The rows of Z fall into a few groups, which share some directions, and each row is roughly a mix of its group's hidden directions.
Z:
[[-41  -1  -1 -18  10 -12  31  -4  -9 -15   3]
 [ 13   3  25   4   1  35 -12  -4  12   9 -33]
 [  4  -7 -53   5   7   6  -6 -17   8 -12   9]
 [ 20 -22 -20   6 -12  21 -15   4   4 -16 -33]
 [ -4   4  35 -24  11  -4   4  33   5 -20  -6]
 [-16 -11   3  19   1 -29   8  -9   4  24 -36]
 [ 20 -14  27 -14   0 -19   0  12 -37   8 -10]
 [-40  -7   7  -2 -21  29  -6   0  20   8   6]
 [  5 -20 -28  15 -19 -35   0  -6 -20  -4  10]
 [ -9 -10 -25   4  -3  10  17   0   2  31 -37]
 [ 20 -23 -32   8  15   8  -9  21 -18  17  -9]
 [-27  13 -20 -15  11  -5  17   7  29   8 -25]
 [  3  10 -16  -8   8   3 -16  37  12 -23  28]
 [ 29  10  14 -10 -29  13  25  -7  -6 -24   7]
 [-19 -13 -30  -4   9 -26  30  -5 -11  -7 -16]
 [ -2  25  14 -21 -17 -12  16   4 -37   4  14]
 [ 17   2 -20   9   2 -31  -5 -11  -1   8  40]
 [ 27  13 -12   3   7  -5   3 -12 -18  33  30]
 [-20  24 -30 -21  -3   7  25  19  -5   1 -11]
 [ -5  25 -27  -2   7  24   9 -10  21  13  27]
 [-13  28   3  26  11   3 -10  22  24 -12 -22]
 [ 20  11  29 -22  -9  -2 -25 -13   5  23  16]
 [-17  -4   2  12 -16 -18  37 -15 -21 -23   0]
 [ -1 -16 -28  19 -14 -21  33  12 -12  -5  11]
 [-24  -6   8  -6  32  22 -28   3  12  15 -11]
 [ 43  -9 -23   7  17  20   7 -11  -6  -2  10]
 [ 11   1   7  26  22 -39   3 -19  -2  -9  15]
 [ -6 -21 -31   9  -4   9  13  -6  41   1   7]
 [  1  28  27  -7   5  -2 -20 -11  10 -18  32]
 [ -7 -16  -4  30  27   2  -9  -4  12 -32  19]
 [  2  10 -24   1 -21 -25 -22  -5  25  24   8]
 [ 24 -19  16  -9 -16 -10 -28 -25  18 -14  -4]
 [-31 -18  -9   5  42  18   9  -4  -5   2  -3]
 [ -4  19  24   8 -17  28 -13  -3  31  17  -5]
 [ -6   3 -14  28  24  16  -1  12  34  -4 -21]
 [ 14 -29  29   1  19  19  23  18   2  -2   8]
 [ -7  -1 -40  22  13  15  20  16   0  16  -8]
 [ 31 -22 -13 -21  -3 -20 -18  13  -5  21  13]
 [ -3  -2   8 -24  -5  43   1  12  -1   6 -29]
 [-22  24   4  13   9 -17   3 -11  22   5  36]
 [ 25  20  31  19  29  -5   0  -8  17   0   4]
 [ 12  -5 -12  -2  26 -22  -4 -15 -19  37 -12]
 [ -8  32   4 -41   8  19  13  11  -2   7  -4]
 [ -2 -19   5  -1  -4 -11   5 -39  -4  23 -31]
 [ 37 -10 -27 -15  16  20 -12  -4 -17   6  -4]
 [-18 -22 -19  17   9 -26  22  -4 -12   8 -26]
 [ 14   6   4  -5  41 -12  -2 -26 -20  12  16]
 [  8  -5 -29  23  19   9  -3  33  10  20  -8]
 [  4 -26   5   5  10 -24 -20 -24 -30   0 -17]
 [ -9  -3   0 -14 -16 -24  30 -14 -32 -17  -4]
 [-39 -11  -1  11   1 -19  11   4   4  36   2]
 [-11   3  10 -13 -37 -17  -6 -13 -30  -2  19]
 [-32  20   4 -14  21  21  -8 -20  13  16  12]
 [-42  -4 -11   9  26  15  11 -11  16  -8 -12]
 [ 29 -18  19   9  34  15  -8 -10  13 -14  -9]
 [ 11   1 -15 -23   0  38  -4  -5 -13 -16  27]
 [-17   6 -47  10  -3 -16  24  -3  -2   4   2]
 [-12 -14 -14  20 -12  10  31   7 -13   9 -34]
 [-16  -7 -12 -11 -30  15  37  14 -11   0 -13]
 [ -3 -20  24  -8 -10  12  -5  -2 -23   7 -41]
 [  4  -4 -29 -26 -28 -24  -8  22   2   9  -6]
 [  7  17  28   2 -29 -17 -13 -17 -16 -23  -4]
 [-13  -9  22   3  -8  -2  19  19   6 -42  13]
 [ 28  19  19 -16 -10  19   0   7  32  11  12]
 [  8 -23  -5  16  -1   3  16 -24   3  41 -12]
 [ -1 -23  -1  27  30  -5  -6 -26  -4 -22  11]
 [-32  -6 -14  19  20  13 -14  10  22  23   6]
 [  4 -21 -20 -18  10  10  -9   5 -22   8 -39]
 [ 18  17  41  -6  10  20  11   3  -4  21 -12]
 [ 21  -9 -26   8  26  13 -19  -3  -2 -25 -21]
 [-19  12   3  -3  -2  11  28 -21  37 -17  -1]
 [ 16  -5 -28  12  28 -12  13 -11 -21  12 -24]
 [-28 -22   3  15  -4  -1 -21   9  28 -22 -16]
 [ -7   0  -5 -20 -22  37  15  24   6  -1 -19]
 [ -1  25 -12  20 -24  -5  -4  11  36  -5 -18]
 [ 31 -21  -6  14  30  13  26   2  -3  -8   9]
 [ -3 -17  -7  21   7   8  44  10 -22  -6  -2]
 [-14  23  -9 -10 -20  10   5  23  32  22 -11]
 [ 10  14  12 -32 -12  24 -11  -2  -8  -3  34]
 [  2  16 -31 -18  21  27  -4  -3  16   1  23]
 [ -1   7 -18 -22  21 -18  -6  -2 -40 -10 -13]
 [ 27 -17  -8  18  13  -4  16 -13  25 -26 -15]
 [-21  14  -5  24 -17  24   7  10   9   8 -34]
 [-34 -13 -20 -12  25 -12  21 -11   0  -4 -18]
 [ -3  25   9 -30 -20  16   6 -12 -27  -9 -16]
 [-31   4   1  29  -9  14  17   7  25  20 -10]
 [ 12 -30   9  18  -7  11  -1 -20 -17 -16  31]
 [-14  29  18  -8  -9   0 -23  15   8 -30 -18]
 [ 11  20  37 -12 -22  -2  -6 -22   8 -21   1]
 [-15  34  -4   7   8  17  33  12  22   0  -4]
 [-33  12  21  -6  14 -30  17  -4  -2  -5  21]
 [-24   5   5  -8  41   9  -3 -26  11 -16  -9]
 [ 34 -24 -14  -9  10   0  17  -5  33   0   1]
 [-42  18  15 -16 -11  -5 -23  -7 -14   6  -8]
 [-24 -15  23   9 -35   8   6  -6  26   6  -6]
 [ 19 -31  13  -5   8  -6 -29  -9 -32   0   6]
 [  0  25   7   3 -17  30   8  17  15 -33   8]
 [ 28  23   2   2 -33  -2   5   7  32  -2   4]
 [ -4  18  16  25  -4  35 -19  14  -8 -11 -19]
 [-35  16  20  12 -23   3   9   5  18  11 -21]
 [ -8 -23   9 -11  30   8  10 -33   1   7 -24]
 [ 14  -5 -24 -15  -6 -22  22  24   0  13  28]
 [ -7  -1   5 -39   9  -2  21  14 -33   7   7]
 [ 14  -8   3 -38  10 -27 -17 -17   6   4  21]
 [-24   1   9   8  40  24  -5  -6  18  -6 -17]
 [-35 -10 -34 -13   0  11  13 -22 -11  -1  -4]
 [-25  24   7  -4  21 -15 -32  17   5  17  -4]
 [ 14  19  17  -1 -13  15 -36  10  16  25  -3]
 [ -1  -3 -24  44  -6  -8 -18  14   6  -8 -18]
 [ 22  17  -4  -6  -6  -9 -47  -4  -8  11  14]
 [ 28  13 -24  25  -6  -5  16   7  21  -7  22]
 [ 41   7  -7  17 -12  18  26   4  -2  16  -4]
 [-13 -10  22  13  23 -33  -1 -21  -8 -18 -12]
 [ 23   3 -20 -14   3  17  11   0 -23 -38   9]
 [-14   8  16  14 -38  -4  22  25  17  -3  -3]
 [ 24 -14  13  -5  22  17  29 -18  15 -16  12]
 [ 19  18   3 -24   9 -19   1  11 -24  -8  32]
 [ -4   3  -1  21 -18  17  23 -11   7  -6 -42]
 [-22  24   6   5  -5 -18  23 -25   9 -18  23]
 [  7 -28 -10  13   6 -34 -12 -17 -22 -15 -10]
 [-19  -6 -39  17  18  -2  24  15   8   3 -13]
 [  8   4 -17 -15  -5   9  24   6  45  13   6]
 [-14   1  17 -12   9  30  13  18 -14 -24 -26]
 [  3  -7  -3  14   2 -20  15 -18  -9  20 -43]
 [  0 -14 -34  33  11  15  11  20  12   9   7]
 [ 12  18   7   7 -11   1 -21   0  33  33  16]
 [ -8 -14 -20  18  -6  -1  28  -5 -31   1 -27]
 [-13 -28 -26 -19   6 -14  -2  -9 -31 -14 -10]
 [-35  18  -3  -4 -31   0 -22   8  -6  18   8]
 [-20  20 -24  -3  14  -5  13  -4  21  -9  35]
 [-24  31  13 -12 -28  10 -15   8   2  18  13]
 [  0 -13  -3  13  21   3 -24 -14  21 -32 -24]
 [ -7 -17  11  10 -11  -3  -9 -24  12  27 -36]
 [  9  11  -2 -19  -2  32  -1   3  -5   4  44]
 [-22  12   1 -25  17  17 -18  11  19 -29 -10]
 [ -9   8  15  -9 -32 -22   5 -21  25  21  -5]
 [ 19 -10  -7 -25   9 -19   5  -7 -30  10  30]
 [-32  17  -9  11  20   6  -5  24  12  18  22]
 [  3 -31 -20  29  -2   6  32 -10   6   8  -8]
 [ 20 -13  11 -12  -9  26 -20  -8  17   2  35]
 [ -4   9  -8 -29  26  27  -5  16  20 -22   3]
 [ 16  -2  -3 -17  -1 -37  -5 -20 -12  -2  32]
 [ 20 -34   7  -4  28  17  -8 -16  23  -4   2]
 [ 16   6  -2  20   2   9 -36  25  19  -1  23]
 [ 10 -24 -37 -23   1  14  -5   2 -22  -9 -13]
 [ 12   0  -1  18  20  26  -2 -15 -17  33 -20]
 [  2  12   6   0  -5  16  10 -12  52 -11  -4]
 [ 13 -18  26  -4 -38  15   4 -20  17   0  -1]]
Each list below has two rows that fit no group; the rest each fit one group, if only roughly. Name those rows in the order they come.
  J633: [-19  -3  17  34 -12   4  -5 -18  21  -6 -29]
  J798: [ -5  -6  -2  16  -8  27  28  24 -22 -10 -23]
  J896: [-35 -13  21  -9 -23 -13  -6  -9   4  26 -11]
  J349: [ 15  20  20  15  21  30 -21  -5   8  13  16]
  J890: [-21 -27  18  -2   9  -9   6 -19 -30  22 -10]
  J331: [  2  18  20  31  -8 -16  -3 -15   7  29  19]
  J605: [-18   5 -22 -21   8  40  -3  -1  20  -9 -10]
  J69: [ -7 -10  14 -14 -30  16  15  22 -10  -8 -31]
  J731: [  8 -14   6  23 -13  12 -15   8  35 -27 -13]
  J872: [ 21 -11   7   9  -5 -15 -11  10 -30  26 -27]
 : J890; J872
  J727: [ -6  -6 -21 -22   6   2  12  -2   0  38 -31]
  J824: [ 23   1 -20   1  13  26  -2  29  -6  29  -7]
  J337: [-26  -4   6 -29 -12 -20   5  28 -20  -2  16]
  J339: [ 10  16   8 -36  -3  13 -14 -20 -23  23   3]
  J902: [ 17 -19 -19 -30 -11   7   8  30 -21  -8  -8]
  J515: [ 20   0  31  23  -7  17  -9 -28  17   0  13]
  J558: [-22  -3   8  -4 -21 -25 -10 -29 -21 -22  -7]
  J898: [-26  -5 -16 -26  -5   9  37  -2 -22   3  -1]
  J980: [ -5  -7  -3  13  32 -25 -40  -5   0   5  -2]
  J199: [-18   8  19  24  -3  12 -15 -33  14  18 -16]
  J268: [ 12 -40 -21   5  12   0  20 -16  17  -8  12]
 : J515; J980
  J709: [  2 -30  -1  13  32  -7  -4 -28 -13  15  13]
  J351: [-32   3  -8 -33  -8 -27   7 -15   2   2 -18]
  J659: [ 17   8   5 -21  -9   0 -35   4  20  32  -5]
  J183: [ 10   7  -6 -27  31   0   9 -17 -34  11  -3]
  J508: [ -1   8  19   4 -14 -19  29  15 -15   2 -36]
  J836: [-26  -4   9  -1  24  -6 -22 -40  -2  -5  -6]
  J387: [  0 -15 -35   1  34  25 -16  -4  -5  -1   1]
  J589: [ -5  38  23  11  -9  21  -6  -4  26 -14   2]
  J676: [  4  22 -36   7  18  11  -4  17   7  26  15]
  J214: [ 25 -19 -13   3  33  12 -17  -2 -25  16  -1]
 : J709; J508
  J865: [ 12  -6  14   0 -43 -10 -17 -23   1 -13  13]
  J85: [ -7  -4  -9 -34  -2  30   7   2 -27  24  -5]
  J369: [-19 -14   9  -4   9 -16 -34 -12   4  22 -28]
  J995: [  1 -10  20  35 -14  -7   3   7  37   4 -10]
  J680: [  3 -12 -15   8 -40   3  27 -16  17  -7 -15]
  J61: [ 48  14  13  19   2   4  -4  -2  18  -8 -10]
  J259: [  4   2   5  -2   1 -34   2  -8 -19   2 -44]
  J284: [ 15  17  29  14  -7  37   9 -11  17  -9  -5]
  J805: [-19  24  -2 -14  -7 -30  28  -4 -18  -9 -15]
  J44: [ -9  -5 -14   1 -12  23  32 -19 -19  23 -19]
  J917: [ 19  -5  30  -6  -8 -27 -30 -13   6   2 -19]
 : J680; J284
  J176: [ 29   1 -12 -11  25  13 -28   9  -9  25   9]
  J724: [ 15  27 -14   1  10  42  -1   9   4 -11  17]
  J657: [ 11   6   0 -22 -18 -15  45  -9   0   0  15]
  J860: [  7  -1  12  -4  -8  13  32  -4   7 -25  37]
  J34: [ -7 -39 -29   7  11 -18 -24  -6  -4  -1  -9]
  J242: [ 13 -34   3  20  25   2 -25  -5 -20  -9  -6]
  J830: [ 44  -2 -13 -10  -9  16   8  20 -16  16   1]
  J116: [-12   8 -14   6   4  13  -1  33  -6 -26 -34]
  J378: [  8 -19  16  21 -22   5 -20  -4   5  -5 -38]
  J210: [  9  11  29  13 -20   7 -42  -6  -3 -12   1]
 : J860; J116
  J328: [-18   6 -23  13  22 -13   2  10   9 -12 -39]
  J120: [ -5 -10   1   1 -26  33 -26  -8   1  20 -23]
  J104: [  7  14  23 -13 -23  14   4 -10  15 -37  11]
  J136: [-14  25 -18  23  -8  -3  27  -2  12  23  20]
  J912: [-37 -20 -36  16   5  -1  -3   0   4   2 -12]
  J954: [ -2  13  -6 -22 -21  -7   3 -15 -30  18 -30]
  J784: [ 15  -4 -38  13 -16   4  31  12   7 -14   8]
  J690: [ -6  27  -2 -18  11 -23   1  13 -35 -20   0]
  J4: [-15  12   5   9   0  13  16  27  30 -23  23]
  J2: [ 36   2 -11  -3   8 -15  10 -22 -29   3 -22]
  J582: [  3 -34  11 -14 -23 -22   6 -14  -7 -25 -12]
  J578: [-38  -8   8  21   5 -26   8  21  16   6  -5]
  J958: [  7  -4 -50 -11   1   7 -20 -14  -1  14  -7]
  J820: [-41 -14   1   1  -2   2 -13  -9  16 -25 -24]
 : J104; J958
  J451: [-19 -11  16  19  22  25  21   2  27   3 -12]
  J867: [-16  -5 -16  -9 -19 -18  30  -6 -11  34   6]
  J25: [ 26  17  25  12  15   7 -28  -4  24  12   6]
  J470: [ -1 -28   7  14  15  22 -19 -17  33  -9   2]
  J330: [  0 -21 -37  -1 -16 -30  22  -5  -1  -7  -6]
  J162: [ 23  23   0  -3  25  -4 -17 -13 -15  19 -29]
  J6: [ 19  24   5 -12  -7  17 -20  -2 -37  14 -11]
  J255: [-12   9 -32   3 -16 -36  15   9  -7  -2 -20]
  J957: [ 18 -15  -2 -15  -6 -12  19 -25 -24  31   6]
  J996: [-14 -10 -13 -26  10 -17   6 -19  -6  39  -7]
 : J867; J996
  J665: [-10  31   5 -14  -9  20   7 -16 -18  26 -22]
  J99: [-11 -10  15  -9 -40   9   2  21 -15  15 -20]
  J376: [ 25  11 -23  17  32  16  -4  15   3 -14  17]
  J716: [-15 -16  -9 -23  10   3  -8 -28 -23  31  -5]
  J891: [  4  13  -7  21 -15 -15   1  26  28 -12  29]
  J778: [ 24  -2  29  -9  13  29  11  -6 -13  -1  27]
  J93: [-38   4   6  -8  -9 -25  13  19 -10 -24  -8]
  J745: [ 34  -2 -14  13 -20 -24  -5   3  27  17  -3]
  J948: [-23  26  -1  20 -15  -4  -2 -16  38  -5   4]
  J695: [ 14   4 -14 -25 -31  26 -15  14   8  -7 -19]
  J539: [ 21   5  20  20 -15   3   4 -10  21  -5 -38]
  J953: [ -8 -21  -9   4 -19  12  34 -24 -12  12 -19]
 : J745; J695
  J299: [ -2  -7 -21  26  14 -30  -2 -21  13 -25   9]
  J272: [  7 -10 -27   4  -7  -6 -23  36  20  13  14]
  J992: [  2  17  -5 -28 -28 -27  29  -5  -6  -2   2]
  J881: [ 34   8  18 -13  -9  26  -8  28   4  14  -5]
  J478: [ 29 -31   1  -7  14  14  26 -12 -16  13   1]
  J41: [ -2  12 -11  -2  40   1 -24  -7 -29  10  10]
  J840: [ -6  -6 -21  -7 -27 -38  23 -12  -7  -9   4]
  J973: [-17 -12  11 -21  19 -14 -11 -20 -36  13  -2]
  J324: [ -7   0 -42 -12  20  17  -3  -7  15 -23   8]
  J755: [ 13  -9  35   4  -1 -15  -4 -40 -10   2   8]
 : J478; J41
  J869: [  0  33  -8 -14  10  -2   5  23 -19 -34   7]
  J521: [  3   9  14 -28 -11  -5   6 -11 -16  36  25]
  J374: [-32  10   3   5  33 -11   0   2  28  -4  19]
  J728: [ 32 -11  -8 -16 -10   7  19 -24 -30   7   1]
  J286: [ 20  -5  22  34   0 -32 -19  -3   5  -8  -3]
  J807: [-14  -1  25  -6   4  -9  -1 -12  -3 -48  13]
  J720: [ -5 -41   9 -18   6  -6   3  -3 -30   6 -21]
  J26: [ -2 -19 -24  -4 -16 -10  -3 -18 -36  24  -1]
  J372: [-20  11  38  21  16  -3   5 -23  13   4 -13]
  J267: [ 23  29  32  17 -22  10  -1  -1   5 -16   6]
  J692: [-26  -1 -23   6  11  -1   9 -10  39  -6 -21]
  J274: [ 23  -2  -7 -32  23  -2 -22  -5   2  28  11]
  J316: [ 30 -10 -13  -9  10 -13  33   9 -25   7  13]
  J22: [-18  27 -26  18 -28 -12  16   1   2  16  -1]
  J804: [ 22  -7   8   6 -31  17  31 -19   3   7 -15]
 : J374; J720
  J294: [-18 -13 -42 -25  -2  -4  -5   5 -15  -2  20]
  J67: [-21   9   2   8  22 -16  19  18 -22 -32  -7]
  J982: [ 44   7   9  10  25  13 -14 -18   5   8  -4]
  J216: [ -3  18  12 -16   1   5 -27   7   7  31  32]
  J580: [ 29  11   8  12 -20  18   7  31  25   6   2]
  J946: [ -1  -9  12  11  16  -2 -46 -23   2   7 -17]
  J471: [-18  18  -1   5  19  21 -18  32   3  26  -7]
  J538: [ -9 -41 -23  -1  15  -6   5  -5 -26   7  13]
  J829: [-30  -3 -16   2  18 -18  -3  29  -2 -13  26]
  J554: [ -8  24   1  18   0   9  24  28  13 -15  27]
  J645: [-27  -4 -24 -11 -17 -33  18  10  10  13  -2]
  J686: [-16  15 -10 -36  -3 -19  25   8 -18  17  -3]
  J546: [  1  22   8 -13 -19 -18 -28  14 -27  17 -13]
 : J67; J645
